In the rows, 100 means zero.
One turn moves every row onto another: examples first, then more rows asked
A:  89  98 108  93  91  90  94  98 102 110  97  87  91  97 108 124  91  89  91  99 116  87 100 101 110 108 108  96  86  97  91  99 102 111  88 105  98 113 107 112  85 106  92  99 112  97  90  95 107  93 112  88  95 103 109 100  97 106
Z:  99 106 109  96  97  83 102 106 115 105 100  98  87  87  94 116 108  87  98 108  98  88 101  97 102  99 102 111  93  98  91 109  86 107  93 115  82 111 110 115 102 111 105 101 118  86  99  91 117  96 111  96  95  84 107  93 105 102
T:  87 102 105 104 105  95  99  86 109 109  84 100  81  90 106 128  97  98  97 114  99  87 103 118  93  96 110  94  97 117  98  99 104  96 109 111  81  93 107 106  87 108 111  89  92  77  98  96  88 126 114 105 102  77 116  97 100  98
W:  92 105 113 101 106  87  95 108 107 113  93  93  84 101  84 100  99  99  98  97 101  86  95 105 107  90 100 113  91 100  83 106  89 115  99 112  92 106 108 115  99 105 103  99  97  84  88  99 116 100 101  94  95  78 121  95 108 102
N: 101 115 101  95 107  93  94  79 115 116  82  92  70  94 101 109 100 103 103  96  94 104 113 110  91 103 101 105 102  94  99  94  96 110 102 102 109 102  94 121  86 102 104  87 103  91  92  87 104 111  96  97  95  76  99 104 105  99
X:  87  89  99 101 105  75  89  96 101 114  85  97  88  86 101 117  90  95  98  98 117  73 103 113 108 106 104 101  86  94  87 101 100 111  90 109  88 101 100 114  90 108  92  98  97  90  93  96 107  98 115  86  98 101 122  99 114 103
J:  97  90  97 111 117 100  90 103 106 110  77 107  77  91 108 120 112  97  93 107 104  90 103 109  87 104 100 100  91 104 107 111  95 104  90  84  91  87  96 105  96 103 102  90  99  84  76 101  95 121  87 103  96  97 112  92  96  90
R:  82 107  92 107  97  98  89 100 103 109  86 102  85  84 104 127  95 101 103 105 105  91 103 109  85 104 101  93  92 119 102 100 109 101 112 113  78 110  99 112  82  98  97  88 102  80  91  99  85 110 102 106  99  82 111  85  98 104
Q: 103  93 117 101  99  90 106  83 104 118  91  95  84  87 100 116  90  94  95 101 110  86 106 108 104 101 111  98  84 103  91  94 106 112  84  90  96  96 113 112  90 118  92  98 101  90  91  90 110 103 110  81 100  92 119  99 105  96
Y:  89  84 103 113 106  95  84 113  95 114  83  92  80  96 102 111 101  95 104  95 101  90 101  98 108  96 119  98  90 101 102 106  98 105  87 108  94 101 104 103  83  99 105  89 109  91  91 119 101 113  98 113  88  94 100  74  92 110
C:  88 106 107 106  98 102 106  90 103 112  88  87  72  95 102 126  92  86 102 104  99 106 101 103 102  97 107  89  86 120 106  97 111 102 112 112  88 101 108 108  81  97 103  87 102  81 103 104  88 113 103 106 103  77 111  92 104 103
V: 103  83 109 104 106  98 104  98  97 106 102  97  74  85 101 122  93  93  96 108 104  97 110 100 100  89 111 101 100 104 121 103  96  97  74 104  95  89 109 105  97 100 116  92 116  91  92 101 100 120 102 104  93  88 103  93  97  99
K:  93 102  95  97  99  92  85  82 118 110  90  88  76  86 102 126 102  98 112  99  97 107  97 108  95 116  98 109 105 101  90  94  90 120 104 106  95 105 101 121  85 102 114  90 108  92  89  92 105 112 101 101  90  84  91 100 100 115
S: 104  85 103 104 111  95 102  94 102 106  98  96  78  97 104 123  97  91  95 114  97 101 104 102 100 101 104 104  99  98 119 105 100 100  79 103  91  85 103 105  93 102 124  97 122  85  95 103  94 119 108 106  97  92  98  96  97  95
H:  92  99  98 100 104  86  86  84 111 114  80  90  60  90  98 110 100  94 113 111  90  91 101 107  86 111 107 108 102  88  83 106  96 116 111 109  92 103  94 121  92 103 109  86  96  94  96  94 103 110 100  98  97  83 103 102 103 102
U:  90  85 103 118 112  92  83 109  96 117  82  95  77 105 101 108 103  97 104 100  92  99  92 102 105 104 113  98  89  99 106 105 104 110  88 106  85 101  96 108  82  97 107  89 109  84  92 119  99 112  92 110  94  96 101  80 100 104
L: 101 110 113  98 106  92 104  98 120 103 100  97  88  84  92 115 103  86  97  95 107  90 107 103 100 101  96 116  89 101  85 106  90 113 101  96  94 101 111 106  96 108  98 101 105  85  82  95 113  97  93  95  84  81 118  87 111  97
F:  94  87  99 112 112  97  95 109 109 112  77 106  74  84 105 122 110  95  94 102 107  80 111 106  92 100 104  99  90 101 109 118  92 102  90  92  98  90 100 104  99 104 100  87  94  89  85 104 102 129  93 103  95  99 120  89 102 100

S -> J
H -> K
Now these:
Q -> X
Z -> L
Y -> V
R -> C

